Here are some numbered points:
[0.3 -0.8 -0.6 0.3 0.8 -1.2 -0.8 -1.1] 0
[-1.0 0.2 0.5 -1.1 1.0 0.9 1.1 0.7] 1
[0.6 0.0 -1.1 1.2 -0.5 -1.2 -0.3 -0.5] 2
[0.0 0.2 -0.5 0.1 -0.4 -0.2 0.0 -1.2] 3
[0.3 -0.7 1.6 -0.4 1.3 -1.0 0.5 0.3] 4
[1.8 -0.3 0.5 1.0 0.6 -0.9 0.6 0.1] 5
[2.3 -0.2 1.4 1.8 -0.3 -1.1 -3.5 1.3] 6
[-2.1 0.9 -1.1 -1.3 -0.8 2.6 3.7 0.1] 7
[0.2 0.0 0.4 -0.8 -0.5 1.0 -0.4 1.4] 8
[-0.5 0.2 0.5 -0.2 -1.4 0.7 1.8 0.3] 9
[-0.1 -0.4 1.1 -1.0 2.1 -0.5 1.6 1.4] 10
New points follow, each followed by the numbers of its three nearest points above by angle, seen from the average point of the numbered points, nearest first.
[-0.1 0.6 -0.1 0.2 -0.7 0.2 0.0 0.4] 8 9 3
[-1.9 -0.3 1.1 -1.1 3.9 -1.4 -3.0 -2.1] 0 4 3
[1.0 -0.5 1.3 -0.2 -0.6 -0.3 1.0 1.3] 9 8 5
[-0.2 0.6 -1.0 0.4 0.0 0.2 -0.9 0.3] 2 3 0
[-0.9 -1.0 -0.9 1.9 -1.4 0.2 0.5 -1.3] 3 2 0
[0.2 -0.6 -0.5 0.4 1.0 -1.1 -0.5 -1.3] 0 2 3
[-0.7 -0.5 -0.1 -0.5 1.3 -0.4 0.6 -0.5] 0 1 10
[1.4 -0.2 0.8 0.2 0.7 0.2 -0.3 0.2] 6 5 4
[2.7 0.5 0.8 1.1 -0.3 -0.3 -1.5 -0.6] 6 5 2
[-0.2 2.0 -1.4 -1.1 1.0 0.9 1.9 -0.7] 7 1 3
[0.5 0.2 -0.4 0.5 -0.7 -0.4 -0.2 -0.2] 2 3 0
[0.1 0.4 1.6 0.3 -1.0 1.3 0.2 1.6] 8 9 6
[0.8 0.2 -0.2 0.3 -0.5 0.3 -0.1 0.2] 2 6 3
[0.0 0.1 0.3 0.1 -0.7 -0.2 -0.5 0.2] 6 2 3
[0.1 0.2 -0.1 0.2 -1.1 -0.4 -0.4 0.0] 2 3 6
[-0.5 -0.5 -0.9 1.3 -0.8 0.2 0.0 -0.3] 2 3 0
[1.5 0.5 0.4 1.5 -0.2 0.0 -2.7 0.4] 6 2 0
[-1.0 -0.2 0.3 0.0 -0.6 0.8 0.8 0.6] 9 7 1
